0: [117  70 125 116 106 128 115 143 128 130 117 123 142 136 133 173 145 153
  99 112 147 138 141 155 150  98  84 180 154 112 140 103]
1: [122 138  72 123 106  96 149 123 134 153 123 116 141 150  80 107 113 167
 164  96 156 108 129 117  83 116 105  77 148 124 121 127]
2: [101 121 100  99 134 109 121 135 123 123 151 151 142 110  97 122 142 131
 115 126 145 120 143 120 147 135 126  91 158 142 121 118]
3: [ 87 118 118 112 160 109 125 120 128 125 135 154 116  99 107 133 152 114
 125 143 140 153 156 108 176 114 111 151 144  90 156 144]
4: [105 112 118 111 156 125 128 122 121 106 117 157 115  82 112 137 156 106
 130 111 156 118 119 104 111 119 102 113 114 159 128 102]
5: [138 159 105 118  89 107 144 146 111 102 105  85 124  93 106 117  74 117
 138 137 121 112 147 176 124  86 131 156 149 131  76 147]
6: [140 102 116 153 143 156 119 170 123 120 137 136  89  90 138  97 118 105
 146 119 123  96 153 139 114 121 130 167 106 100 153 136]
7: [131 157 117  98 140 110 142 167 111 107 159 111 147 119 169  63 115 130
 123 113 149 157 139 151 141 114  89 116 104  98 169  85]
8: [ 86  99 139 125 131 113 123 134 140 121 110 129 115 104 135 153 143 127
  86 128 105 135 109 121 137 102 134 123 145 123 134 106]
9: [134 103 111  93 105 134  86 106 100 155 124 115 173 164 119 168  79  99
 117 135 133 132 122 123 106 136  77 152  90 136 133 131]
10: [137 148  94 125 155 124 162 112 133 132  96 142  83 189 159 149 139 120
  99 134  86  95 116 115 103 117 147 119 123 149 148 107]
11: [152 110 165 113 107 125 166 129 170 131 127 159 165 159 151 151  93  92
 156  93 129 160 133 104 116 116 159 154 138 119 127 170]
12: [155 128 118 161 138 129  93 147 156 101 164 120 144 127 110 126 156 123
 118 134 134 169 127 131 112 116 138 152 163 153  92 141]
13: [137 123  74 154 109 132 119 118 176 163  93  98 141 143 147  67 128 125
 137 156 129 184 111 115 133 156 128 109 193 137 145 140]
14: [140 110  87 151 130 147  92 148 166 166 107 138 117 114 156  70 102 100
 128 139  96 170 126 108 157 180 120 128 140 105 145 180]
15: [112 124 162 143 152 102 130  96 118 141  94  84  96 124 122 123  95 123
 111 153 107 167 172 143 131 137 101 142 110 110 172 121]
16: [117 102 110  97 136 126 100 118 116 120 118 165 126 124  88 146 132 139
  96 104 130 138 171 133 180 132 127 139 130 137 150 129]
17: [125 108 136 134  90 102 117 146 138 153 125 117 147 178 164 186 179 108
 143 129 114 132 115 186 143 123 146 141 177 151 118 108]
18: [109 156 138 142  90 160 129 114 111 125 150 166 109 127 115 138 118 146
 123 124 124 140 123 124 100 150 109 130 114 128 105 141]
19: [106 134 125  96 122 110 121 144 139 101 171 135 150 123 129 108 124 141
 100 142 132 108 175 135 162 162  98 146 141 114 129 127]
20: [117  83 135 133 113 130 138 149 128 113 118 135 139 108 151 150 146 136
 142  84 170 121 129 138 105 109 114 127 146 132 115 135]
21: [ 88 126 132 119 161 117 132 124 137 121 132 137 113  87 116 130 172 114
 134 141 152 163 134  94 121 146 112 112 120  84 125 152]
22: [126 126  63 136 125 125 146 114 158 162 104 141 129 157 125  90 121 153
 159 130 137 112 156 109 136 120 109  97 129 116 132 154]
23: [110 123 180 132 135  97 126 121 163 111 114 108 125 123 135 109 126 121
 133  87 142  90 113 111 113 135  96 139 125 154 116 143]
24: [129 124 155 109 169 121 126 119 160  70  87 140 117  89  86  86 161 123
 168  85  96 133 125  98 120 150  72 160  97 116  91  87]
25: [142 177 135 119  92 136 106 152 113 122 104 157 111  99 163 133 120 158
 123 139 128 143 180  84 148 121  96  96 140 140 129 129]
26: [138 116 121 182 124 138 131 146 110 126 142 128 169 137 136 105 156 119
 130 155  95 144 130 100 100 106 165 123 128 131  95 142]
27: [164 120 122 141 136 147  91 179 130 157 177  80  55 118  79 114 143  84
 118  63  55 114 159  88 149 126 139 110 150 189 151 143]
28: [201 142 139 116 137  63 152  86 156 201 139 159 153  55 182 135 160 119
  55 102  91  85 201 193  55 201  96 193 180 193 121 112]
29: [104 109 124 158 126 133 141 130 105 130 130 121 137 103 166 122 152 148
 154 126 138 119 136  98 123  98 129 115  96 138 125 115]
30: [139 162 113 119  81 121 144 147 113  93 109  96 109  84 119 140  94  96
 142 147 129 110 142 134 142 127 134 110 141 120  99 169]
31: [ 95 100 132 131 124 108 117 129 130 135 119 125 129 110 146 158 151 147
 110 154 128 120 134 115 147 101 131 148 120 117 143 136]
32: [118 121  81 112 141 104 118 128 121 161 122 168 134 147  94 122  96 129
 150 122 132 121 127 114 101 110 145  80 137 146 121 139]
33: [ 86 114 119 117 111 106 109 132 141 143 143 125 150 110 139 162 124 124
 119 138 104 106  86 107 113 123 144 118 151 132 152  90]
34: [164 133 116 152 157 118  72 146 173 104 193 136  92 111 119 177  86 170
 169 138 144 129 142 147 102 124 128 113  89 134 127 148]
35: [ 93 122 107 147 103 128 140 115 133 154 140 104 152 116 130 144 151 160
 166 142 109 144 107  86 147 111 142 142 135 141 113 115]
36: [149 169 121 109 133  99 130 157  94 117 116  96 140 110 189 107 116 148
 124 119 106 164 108 136 172 116 140 120 120 155 124  93]
37: [137  86 121  98 104 153 104 119  99 127 123 111 143 153 125 160 125 122
 103 139 150 135 162 130 148 113  74 157 117 130 128 141]
38: [100 131 171 137 126  94 111 107 137 145 140 100 101 146 138  93 123 150
 111 137 144 106 129 147 158 120 142 153  98 146 136 146]
39: [123 141  70 127 104 119 159 122 139 137 114 104 132 151  85 126 100 157
 159 130 133 102 129 144 105  97 151 156 116 125 131 116]
40: [157 109 136  84 122 175 132  74 102 104 146  93 101 129 136  92 145 186
 146 167 115 120 107 144 119 105 150 105 162 134 140 133]
41: [145 152 136 137  63 118  90 110 114 133 110 189  77 135 120 123 201  63
 184 146 148 169 121 179  93 125  55 100  67 115 189  82]
42: [138 156 103 117  88  96 142 140 117 105 110  78 124  96  96 118  76 112
 163 131 146  91 162 175 149 117 135 121 160  72 104 104]
43: [167 124 132 106 127 148 109  99  87 157 155  67  80 152 122 102 164 130
 124 148 101  96 123 100 140  79  86 129 162 118 115 159]
44: [114  99 110 109 107 116  94 128 118 156 119 119 162 135 132 161 106 121
 126 102 152 132  85 112 135 111 109 155 160 157 143  79]
45: [105 134 156 122  96 101 107 134 159 122 165 123 128 150 158  96 147 112
 106  98 113  76 111 157 152 151 135 111 118 135 145 152]
46: [156 160 122 122 120  89 115 139  89 136  84  90 112  94 178 128  98 118
 132 111 114 131 103 108 160 168 123 131 156 113  87  92]
47: [120 113 164 147 143  90 136 122 115 117  90 113 106 125 121 111 108 142
 131 132 159 145 158 121 115 133  88 123 126 149 149 151]
48: [163 130 115 155 158 127  55 143 175  93 189 130  98 120 126 165  77 150
 156 147 153 139 152 172  95  93 136 145 119 116 128 125]
49: [106 144 109 141 140 156 169 104 133 119 141 120 119 128 127 159 135 126
 133 116 127 114 111  84 117 139 129 140 110 133 136 143]
50: [140 140 106 165 100 141 146  96 147  80 111 127 154 134  93 132 167 127
  63 115 123 159  96 128 114 116 125 135 126 151 130 172]
51: [124 136 101 153 158 148 155  96 144 120 119 148 111 133 153 147 125  90
 131 126 118  82 133 102 151 150  81 106 139 135 116 109]
52: [189 146 128 132 151  55  70 114 131 131 126 114 123 141 134 178 146 182
 150 102 138 126 103 113 129 160 136 131 102 109 107 124]
53: [161 117 144 111 120 145 166 123 144 170 167 134 124 104  99 134 122 119
 114 152 155 130 106 129 166  74 123 108 138 131 116 126]
54: [158 113 158 118 110 127 193 143 156 161 135 153 140 119 112 135 102 120
 148 122 134 151 118 128 165 124 155 118 124 115 114 122]
55: [114 130 110 145  78 133 135 121 143 132 138 123 140 122 109 136 154 155
 156 128  94 160 169 156 150 152  92 150  93 135  90 120]
56: [103 132 132 164 117 136 143  94 106 136 145 131 130 155 130 138 122 147
 133 121  88 147 151 137 152 155 116  87 118 100  95 131]
57: [150 164 117 114 115 116 139 150  96 109  92  96 111 104 169 146 107 146
  96  95 105 116 125 112 159 130 158 137  91 119 117 126]
58: [128 118 134  86 154 133 115 105 142  63 113 146 135  86 104 106 165 142
 125 119 132 133 104 109 119 136 150 174 110 155 150  93]
59: [ 87 143 134 106 144 126 124 155 146 109 186 110 141 110 123  72 170 106
 118 120 168 107  93 125 119 147  90 128 128  94 147 163]
60: [146 128 137 172 131 121 134 115  55 108 130 149 201 146 118 104 165 137
  97 117  92 120  99 140 123 110 138 121 135 118  93 178]
61: [108 133 160 152 132 119 121  93 113 146 147 103  89 144 138 116 117 128
 135 113 144 152 141 135 164 158 140  92 131 130 157 139]
62: [121 163 166 132  93 159  94 137 138 154 138 171 109 154 134  98 116 170
  99 116 141 128 123 118 108 113 162 121 137  97  79  86]
63: [143  93 162 128 113 124 165 166 129 119 106 131 116 166 114 146 111 160
 118 169 120 155 103 123 104 103  79 172 144 127 131 132]
64: [123 103 115  88 138 143 112 109 119  92 122 157 132 108 115 151 134 114
  99 118 151 107 147 150 158 162 158 106 135 170 118 131]
65: [101 152 138 139 155 161 146 112 110 140 134 128 130 121 111 163 111  91
 147 108 131 158 139 127 137 171 140 166 175 122 108 120]
66: [110 125 176 107 139 120 114 133 177  95 103 140 142 133 116 120 138 117
 118 130  63  98 113 126 106  63 134 163  81 127 106 125]
67: [ 98 111 140 140 120  78 133 130 130 135 126 112 123 126 154 132 163 147
 139 121 166 132 157 128 175 148 113 111 115 134 111 146]
68: [140  91 145 107 119 151 157 140 143  87 127 136 112 120 106 127 119 159
 152 110 125 146 126 150 115 153 137 114 160 142 127 129]
69: [147 137  96 162 104 132 124 108 184  94 106  86 147 127 101 103 178 140
  67 143 164 186 135 117 126 148 125 114 157 103 128 128]
70: [ 85 122 117 113 163 104 119 126 125 134 128 149 115  90 102 134 152 141
 121 162 130 146 160 129 177 128 103 135 135 118 136 122]
71: [140 121 106 169 129 147 128 142 151  98 151 134 154 121 134 104 141 116
 125 126 162 134 140 134 123  90 126 173 132 114  63 152]
72: [115 145 184 130 115 135  96 122 164 139 126 146 116 170 113  94  87 141
  90 137  99 106 154 147 132 103 128 155 103  55  55 101]
73: [106 129 148 129  95  89 112 126 154 127 163 128 127 158 156 109 157 134
 133  95 151  86 124 163 178 170 120 133 126 113 148 156]
74: [129 144  94 115 162 119 160 128 121 131 127 164  99 184 145 132 138 110
 149 133 128 109 122 146 108  84 153 156 138 146 121 123]
75: [ 92 151 123 129 146 153 152 129 120 138 166 105 123 108 137 155 142 117
 153 111 160 156  93 103 117 163 123 138 141 116 146 131]
76: [131 163 123 117 182 148 152 152 114 141 112 113 134 157 156 170 169 122
 148 123 141 151  67 127 132 143 108 141 108 159 165 158]
77: [171 125 154 105 124 118 179 102 168 178 146 155 157  96 147 145 104 105
 131 133 132 160 135 116 155 131 166 120  93 141 153 133]
78: [186 128 141 105 132 120 162  89 150 180 161 133 141  83 161 128 132 148
 117 138 105 111 131 161  74 116 124 134 146 132 134 116]
79: [130  81 131  97 112 152 131 125 143  84 114 132 136 120 120 156 134 104
 140 109 135 126 116 136  99 109 128 117 138  97 154  90]
80: [109 129 175 134 111  94 114 107 145 132 136 122 100 162 137 100 119 136
  94 112 150 102 137 153 154 150 115 162 112 138 112 175]
81: [121 113 170 107 106 113 136 138 171  86 120 150 146 165 146 131 125 111
 135  80 115 124 150 112 149 129 141 140 138 131 141 155]
82: [139 180 119 112 121 132 145 162 112 110 113 112 122 122 179 153 102 163
  95 116  98 150 137 122 125 142 111 118  78 148 130 163]
83: [108 149 157 146 128 162 131  97 116 143 119 132 131 152  97 146  63 125
 129 131 119 150 125 152 129 138 161 163 159 111 118  78]
84: [ 70 133 127 128 167 123 139 111 125 134 144 121 103 111 116 139 137 114
 158 136 153 166 142 109 156 126 114 155 146  87 141 133]

[174 131 120 145 149 126  74 163 155 129 182  99  70 123 100 148 124 110
 155  96  96 139 177  87 120 131 145 122 126 184 156  94] 27 34
[144  90 128  76 111 169 118  96 116  89 131 110 132 152 143 133 119 119
 129 129 128 125 137 131  98 112 107 109 113 111 157 117] 79 37
[148 157 126 103 170 110 120 150 110 142 105 119 147 147 174 115 180 145
 129 103 112 175 117 145 151 119 124 146  87 139 147 106] 36 76
[ 55 135 130 128  96 125 118 130 148 136 172 129 122 118 127 144 140 118
 135 160  80  99 127 131 127 149 134 103 117 110 120 153] 33 45
[150 116 143 156 135 107 154 174  79 123 129 148 144 161  99 105 133 107
 119 172 148  88 145  90 110 166 157 136 112 133 121 123] 26 2
[111 104  90 137  99 120 115 128 135 175 116 116 164 122 119 124 142 174
 176 117 104 140 109 125 157 144 118 167 120 124 109 115] 35 55
[123 153 123 138  67 137 133 118 122 120 134 152 102 107 101 129 172 118
 147 106 159 136 116 133 113 145 114 137 102 109  99 149] 18 55
[130 101  92 151 129 155 112 149 144 154 118 129 128 106 162  81 133 113
 140 115 136 139 146 141 122 139 136 150 106  76 120 162] 6 14
[ 77 137 114 110 134 117 141 140 131 123 179 120 125 120 114 129 143 149
 136 130 136 125 149 118 132 163 105 102 130  86 118 171] 21 19
[ 96 149 150 125 124 144 108 131 147 140 162 108 130 130 127 125 109 128
 117 150 125  77  84 141 102 136 178 158 128 121 116 128] 33 38
[ 94 114 150 139 141  99 119 113 133 135 114 110 108 103 152 143 148 111
 134 123 152 126 139  98 140 117 108  67 130 148 130 148] 67 29
[165 132 137 142 140 100 137 155  93 142 136 135 133 144  82 119 154 151
 124 143 136  98  95  96 173 176 147 133 124 115 125 131] 2 54
[108 147 105 106 110 115 149 148 121 122 169 109 133 125 119 118 114 143
 166 132 133 117 110 135 109 136 144 119 126 110 140 126] 39 75
[138 193 148 114 151 172  99 172 133 166  72 129 186 151 137 149 160 177
 137 146 117  99 152 126 157 100 169  93 133 174 143 161] 25 76
[119 116 100  91 135 107 110 113 101 135 127 156 149 135  84 120 108 106
 104 109 178 115 116 145 126 118 105 107 122 156 108 111] 2 32
[138 143 104 135 170 133 149 104 144 131  97 158  81 169 175 145 134  84
 145 142 121  55 132 112 186 155 113 129 134 115 106  97] 51 10
[115 150 160 118 100 144  99 150 154 126 148 158 142 144 138  87 120 130
 115 155  89  89 130 140 119 132 151 144 121 108 126 151] 45 19
[123 111  97  90 129 117 102 116 104 147 126 155 155 150  90 127  97 119
 112 113 179 129 127 145  91 131 123 112 135 158 114 142] 32 2
[119 179 131 125 109 201 146 151 120 123 120 144 125 114 138 180  99 167
  87 119  85 126 143  83 127 123 117 150 122 161 153 156] 82 49
[178 126 153 116 123  97 184 121 169 189 151 165 166  67 126 139 106  96
  90 120 161 123 106 131 193 138 122 131  55 162 109 126] 77 54
[110 106 140 148 120 111 143 137 107 126 120 120 140 120 167 129 157 143
 145 104 193 114 146  93 120 114 120 109 105 150 122 119] 29 20
[142 182 146 129 102 165  83 142 126 166  84 179 131 137 141 142 126 184
 121 112 153 131 158  67 116  78 146  95 155 138 132 120] 25 62
[126 109  93 106 154 128 105 113 100 152 102 178 105 112 117 116  91 128
  93 144 123 109 102 154 140 129 146 113 113 157 160 154] 32 64
[ 99 129  93 123 154 121 150 121 132 147 135 139 110 136 120 138 147 115
 153 125 145 110 117 115  81  94 155  78 155 114 140 162] 32 74
[132 127 142 201 151 130 144  98  63 112 128 143 152 123 111 101  72 103
 130 115 108 143 153 140 132 128  85  86 152 143 182 115] 47 61
[159 140 133 147 148  90 113 118  87 107 142 150 156 134  90 144 143 141
 106 114 112  96  98 110 148 158 139 140 125  79 122 144] 60 52
[122  94 129 145 143 134 132 145 104 125  96 134 118  85 153 126 128 144
 142 150 114 127 164 112 114 149 110 152 100 130 155 111] 29 6
[ 74 114 148 136 125  95 124 135 146 127 123 115 113 131 150 133 140 126
 125 122 133 126 160 105 143 133 139  74 134 142  86 146] 67 2
[154 107 154 126 108 130 180 164 136 141 140 151 133 154 109 130 105 130
 132 154 141 141 114 124 189 139 120 128 164 135  99 134] 54 53
[144 110 153 157 132 115 156 166  77 119 113 142 142 170 122 110 133 138
 120 170 130 121 156  93  82 164 137 115 113 143 123 117] 26 47
[146 130 124  84 152 113 107  91  99 103 112 144 127 141 118  82 159 128
 122 136 122 133 170 121 137 193 170 159 128 169  70  86] 64 58
[176 123 125 137 142 134  95 171 124 160 180  88  63 134  81 116 146  74
 114  67  67 127 165  72 151 114 160 107 129 201 151  76] 27 61
[127 171 131 101 123 146 123 168 124 117 121 108 160  95 167 110 115 137
 119 151 103 116 120 131 133 121 152  97 123 145 129 134] 36 82
[118 159 123 101  97 131 124 160 127 101 173 132 138  98 155  93 104 133
 132 135 116 120 143 151 146 152 104 140 153 107 142 107] 19 7
[126 119 152 161 110  98 137 121  85 144 120 128 139 163 147  98 146 154
 127 142 129 131 127 149 112  91 170 186 125 172 137  96] 38 29
[122 126 118  74 138 115 111 134 129  97 147 143 156 119 101 117 134 102
  92 159 110 140 143  96 150 135 141 128 110 136 132 118] 2 19
[133 150 113 130 180 145 156 117 126 131 106 139 110 161 156 184 154  89
 136 115 113 122 129 121 162 156 109 169 143 123 134 131] 51 65
[107 122  96 120 160 123 127 119 129 146 109 172 100 115 120 140 136 111
 116 159 121 131 123  91 141 123 151 142 145 124 126 148] 3 31
[160 126 138 145 140 101 145 159  97 143 136 139 139 147  84 124 136 129
 128 166 147  93 113  70 139 161 149 158  96 125 135 122] 49 31
[136 123 140 173 157 127 148 106  70 106 109 134 156 109 118  93  90 107
 148 116 141  94 154 142 116 113  97  96 118 138 193 122] 47 29
[147 130 105 171 141 143 125 109 164  94 142 138 151 129 149 142 116 129
  93 164 146 155 104 134 130 107 114 101 139 142  86 134] 12 71
[128 166 169 120 179 166 100 146 152 165  83  95 166 142  99 113 153 124
 157 127 129 107 146 173 122 123 103 114 109 130 119 132] 23 47
[153 107 128  80 119 180 115  76  88 113 143  84 133 152 144 127 124 120
 124 182 154 122 118 113 105  87 104 127  70  93 100 119] 37 9
[128 140  82 150 108 137 165 102 162 116 112 118 120 157 123 146 149 127
 102 120 135 104 167 107 153 154 112 104 136 129 115 106] 51 49
[122 138 144 163 125 142 137  90  80 127 141 152 154 139 113 114  99 126
 104  92 127 128 126 146 130 109 125 153 125 137 139 134] 18 83
[159 160 121 124  95  87 121 123 104 115  70  97 100  81 125 140 114  88
 144 128 137  89 140 122 162 144 131 145 176 108  93 172] 30 46
[115  99 146 137 140 114 136 139 123 117  85 121  95 112 122 136 116 152
 100 158 129 147 151 132 112 117  70 175 109 163 160 120] 47 15
[135  94 129 150 142 148 143 155  92 114 118 141 113  87 129 109 123 136
 145 156 125  86 145 157 128 135 137 184  97  96 155 111] 6 31
[116  79 109 117 115 141 102 136 124 154 104 137 138 116 134 152 106 126
  81 131 109 138 112 144 112 134 144 106 110 104 159 133] 8 31
[160 104 138 115 120 158 151 146 123 147 169  96  79 138  96 123 144 105
 120 101 120 118 131 124 166 100 115 110 149 106 166 137] 53 43
[ 94 122 147 134 159 114 119 123 143 132 111 104 102  92 119 149 133 112
 113 131 118 122  99  92  94 118 138 122 103 137 110 113] 8 4
[110 161 115 122  94 148 157 147 126  98 153 123 113 109 140 134  99 144
 134 117 138 133 116 113 107 124 109 129 109 113 122 193] 18 49
[124  92  95 111 105 126  86 128 114 167 100 114 158 158 100 155  81 116
 116 110 131 141  82 126  93 148 104  84 106 118 147 124] 9 44
[121 155 152 108 165 158 104 162 167 132  90 114 167 121  95 110 152 129
 130 157 119 106 156 165 124  93 128 113  85 113 108 110] 66 31
[105  91 113 136 136 130 119 130 119 151 107 140 123  90 143 144 130 136
 141 122 118 140  98 106 141  99 166 146 121 106 133 134] 31 8
[132 160 158 128 189 159 109 133 140 164  74  90 164 131  70 135 151 103
 167 150 120 103 145 152 134 133 127 132 137 167 113 130] 65 23
[193 142 135 114 140  94 110  77 109 172 113  98 120 132 160 128 168 162
 107 137 100 119 112  74  76 186 113 137 154  63  97  94] 52 46
[135 143  90 149  87 135 154 101 163 111  87  70 146 118  63 118 169 130
  77 129 142 152 114 124 114 125 173 117 105 120 152 110] 69 50
[148 162 138 128  83 129  89 133 103 136  93 201  87 115 149 125 158 113
 166 148 147 146 126  63 122 115  63 120 168 109 138 130] 25 18
[154 112 142  85 112 150 151  83 143 113 148 122 162 145 162 136 112  94
 172 105 131 165 178  78 119 137 179 141 160  90 184 126] 11 81
[120 120 158 156 119  88 123 117 102 148 111  99 125 159 158 112 130 140
 133 163 128 153 107 138 123 109 160 160 132 186 139 137] 38 31
[130 102 101 104 136 139  95 114 100 138  98 169 118 129 119 120 102 124
 116 114 143 129 128 164 149 170 152  98 109 138 151 152] 64 16
[149 160 133 126  80 123  93 133 101 129  91 167  86  80 144 123 134  85
 162 150 157 124 144  96 130 121 108 104 172 144 142 147] 25 30
[100 113 142 141 145 109 133 115 122 130 114 106 116  96 159 138 123 117
 161 131 157 130 120 121 128  97 120 144 108 139 144  99] 29 31
[132 174 159 121 173 176 105 147 150 168  76 114 172 147  91 120 162 132
 147 144 127 102 184 155 167  99 128 127 100 127 108 100] 70 66
[131  92 160 129 125 128 159 161 134  87  95 146 116 122 120 126 110 171
 146 134 142 109 142 122 106 152  99 126 139 122 119  84] 68 20
[124 144 120  90 119 112 122 159 127  99 158 115 149 107 152  91 113  92
 134 152 112 116 119 114 135 157 132 113 166 165 139 107] 2 19
[113  86 113 138 126 142 119 149 117 137 121 133 127  94 155 142 141 139
 134 132 148 104 122 132 132 100 154 114 114 118 132 106] 29 31
[ 76 122 126 133  98  98 122 126 137 142 164 109 137 131 143 145 160 155
 151 125 108 118 120 143 138 142 135 128 123 160 112 105] 35 33
[109 137 123 143  85 131 134 116 131 138 155 143 130 143 125 127 153 164
 138 126  96 137 149 139 153 125 113 154  99 158 110 114] 55 18
[ 98 155 127 125 154 156 148 144 129 135 160 116 126 121 121 156 147  99
 144 140 135 126  99 110  87 172 147 110 127 121 148 143] 75 49
[141 120 118  63 133 129  96  88 102 102 132 136 170 145 128 120 115  89
 109 163 155 132 148  76 124 147 150 130 100 153  94 126] 64 9
[145 162 124 130  55 122 116 135 109  99  88 153  88  70 103 144 153  72
 165 161 136 119 132 152 118  92  90 134 119 127 129 150] 30 5
[ 81 123 157 130 146 119 117 117 148 130 123 105 110 105 123 138 131 101
 101 149 115 128 109 111 106 126 153 108 106 104  89 104] 8 21
[148 119 112 166 126 137 108 162 155 138 147 111 143 121 131 101 162 103
 115 141  90 189 140 107  77 140 156 120 139 111  67 127] 26 12
[152 120 129  91 110 140  94  55 105 118 134  90 170 177 166 154 109  70
 142 169 167 117 189  55  89 173 142 142  77 112 119 141] 9 37
[163 135 114 153 157 123  67 135 174  91 178 138 102 122 139 176  70 150
 152 153 180 143 152 158 103  87 118 148 125 147 143 137] 48 34
[113 123  85 111 138 104 127 126 126 162 122 163 134 142  98 126 108 134
 136 140  90 140 135 126 121 108 166  89 118 138 127 153] 32 2
[109 156 122 104 101 133 136 165 127 107 172 119 144 101 154  99 101 133
 124 141 132 110 107 116 144 141 107 133 170 137 141 140] 19 2
[116 122 165 142 149  96 131 109 129 128  94 101  94 128 130 124  93 133
 117 140 127 158 165 119 116 128  90 103 132 137 139 130] 47 15
[143 163 110 117 107 105 152 147 106 109 101  89 107 115 150 135  90 155
 109  93 111 144 129 137 139 128 127 131 111 134 114 120] 57 82
[ 89 118 144 139 134  93 126 113 135 144 130 100 105 116 147 145 136 149
 136 142 141 130 141 100 136 110 124 111 127 110 133 132] 31 67
[126  93 163 127 128 119 150 141 152  77  96 149 119 113 112 138 108 144
 130 116 112 136 112 123 104 129  91  99 154 134 109 143] 68 20
[135  84 134 142 101 136 147 182 116 138 127 110 133 165 147 169 157 102
 105 117 158 155 135 165 111 130 175 108 186 105  84 113] 17 20
[134  96  97 107 140 151  92 120 113 137 103 159 109 106 131 115 114 135
 116 100 156  92 105 177 146 146 165 115  97 162 152 149] 64 16
[126 122  80 131  96 101 120 119 139 173 100  93 179 142  72 127 114 168
 193 139 112 132  72 126  97 132 132 158 152 154 155  83] 39 35
[153 108 135  89 122 172 122  86 120 104 137 100  93 133 122 105 144 189
 170 179 111 104  93 153 135 107 121 119 162 115 137 125] 40 43
[184 140 137 116 138  79 117  79 124 182 115 120 133 100 172 136 176 151
  80 117 100  97 176 137  63 182  98 137 182 101 117 129] 78 28
[134 129 111  94 113  92 106 115 107 118 140 124 175 144 113 101  98  93
 151 120 148 104 167 116 130 160 124 132 153 166 102 118] 2 19
[151 100 123  78 116 177 101  78  76 107 137  72 133 167 133 140 122 116
 100 166 171 123 117 120 101  77  78 135  87 122 120 119] 37 9
[146 132 139 120  86  81 102 121 141 130 117 147 137 172 176 147 173  55
 186 103 100 116 138 167 184 167 154 126 150 147 138 121] 17 73
[169 138 133 149 147  82 110 131  90 119 137 141 160 145 108 150 149 154
 130 108 118 106  96 106 143 133 147 105  98 102 143 141] 52 60
[123 138 115  92 118  85 121 148 122 114 174 119 166 119 115  78 119 120
 142 126 128 109 103  90 143 128  93 122 173 142 171  81] 2 33
[127 120 106 166 144 152 132 113 142 122 112 145 136 101 177 120 120  86
 147 147 111 111 101 147 157 134 126 121 147 141 140  95] 51 29
[120  98 136 137 147 131 131 138 123 116  89 143  96  84 142 147 123 138
 112 162  90 146 140 118 129 136 122  98 132  78 118 127] 8 31
[128  74 142 121 129 138 141 138 128  90  97 153 101 116 131 139 137 163
 108 133 106 133 106 151 112 120 114 139 157 129 144 144] 68 8
[141 118 177 117 142 116 156 131 172  81  80 147 139 130  96  79  82 160
 201  74  70 145  63  85  72 122  67 144  72 159  81 159] 24 23
[158 157 125 119 139  76 114 137  94 145  86  91 129 140 193 122 127 156
 122  92  92 142 101 124 156 139 139  93 107 115 141  67] 36 46
[156 108 137 118 121 162 146 157 109 156 166  97  84 153  78 141 145 106
  94 123 110 103 130 118 167 102 128 101 137 152 109 108] 53 43
[120 154  97 129  96 139 174 130 137 114 130  92 106 134 105 167 122 143
 104 125 135 118 140 119  84 133 144 135  92 125 153 140] 49 39
[121 104 146  99 115 123 121 122 157  76 116 133 135 137 130 159 120 125
 106 127  82 149 120 120 135 111 111 153 141 140 161 125] 8 81
[117  89 112 144 130 144 130 153 112 144 126 140 140  99 154 122 128 129
 142 111 147 108 126 115 125 107 143 166 122 136 149 107] 29 20
[109 153 163 135 102 141  96 125 135 144 160 137 109 149 141  88 113 148
 106 122 160  99 100 121 107 162 142 143  98  99 128 102] 62 18
[130 139  79 146 122 139 162 103 162 118 111 113 123 155 124 137 130 141
  89 136 126  93 133 104 134 140 121 116 117 158 119 128] 49 51
[149 158 116 123  92  95 135 139 109 103  82  74 106  77 105 141 107  94
 128 125 145 112 137 138 164 130 172 157 169 110 116 135] 30 42
[120 146 120 154  84 150 150 103 131 121 135 140 129 121 102 157 149 131
 113 105 101 162 132 111 109 157 124 146  83 146  88 130] 18 55
[117 184 147 115 142 184 114 172 147 143 112 124 158 124 140 115 134 145
 123 145 152 107 153 136 122 123 113  95 144 138 176 162] 25 2
[115 170 150 120 148 186 115 164 142 142 131 106 159 131 129 131 127 157
 123 145 155 119 133 128 123 139 149 136 156 133 147 151] 75 49
[112 170 146 115 151 173 120 154 136 150 131 111 154 126 130 131 132 146
 127 130 167 115 110 140 118 122 109 124 148 128 160 167] 75 76
[148 139  94 154 135 130 137 100 189 105 101 125 122 154 165 110 112 111
  72 186 174  78 119 105 172 133  91 149 151 160 135  91] 51 10
[111 148 173 140 146 165 114 108 127 158 108 120 124 146  87 150  55 114
 121 138 103 161 134 170 132 118 141 143 178  92 100  87] 83 65
[ 92 126 102 101 150 104 133 133 112 141 146 151 124 113 104 132 127 125
 140 148 124 135 100 101 102 106 138 150 159 121 157 123] 33 2
[133  90 166 132  99 117 156 169 150 121 118 135 145 182 172 165 128 118
 136 116 119 147 109 140 110 131 148 119 155 164  77 136] 17 11
[ 89 126 142 152 143 125 135 100 112 139 133 109 121 106 128 125 122 107
 139 160 124 138 122 122 142  99 152 201 107 150 118 109] 31 35
[112 124 111 133 176 138 142 110 131 134 119 150  97  97 128 142 142  87
 172 159 160  94 121 133 113 115 161 108 146 147 114 132] 4 74
[ 96 127 102 108 143 110 136 132 115 136 153 149 129 126  92 133 138 143
 126 147 125 146 131 116 127 109 107 164 137 136 147 101] 70 2
[134 138 131 136  72  97 102 134 136 145 125 145 131 155 129 129 193  79
 189 149 105 142 101 201 144 165 120 133  94 139 149 117] 17 41
[ 99 130 138 110 117 108 104 135 149 118 162 114 146 117 126 134 129 123
 120 142  98  70  74 123 124 114 152 169 142 140 146 122] 33 31
[135 167 129 134  70 149 116 133 111 114 104 174  85  94 117 158 129 116
 117 161 130 150 124  95  84 105 138 146 121 166 117 167] 18 25
[139 112 151 158 133 109 154 160  78 115 100 126 131 163 124 106 119 140
 133 176 142 119 160 132  78 169 148 105 114 144 138 147] 47 26
[170 132 120 149 145 124  76 154 157 126 184 101  72 129  91 141 141 104
 135 107  84 171 159 106 111 123 160 139 133 176 160 104] 27 12
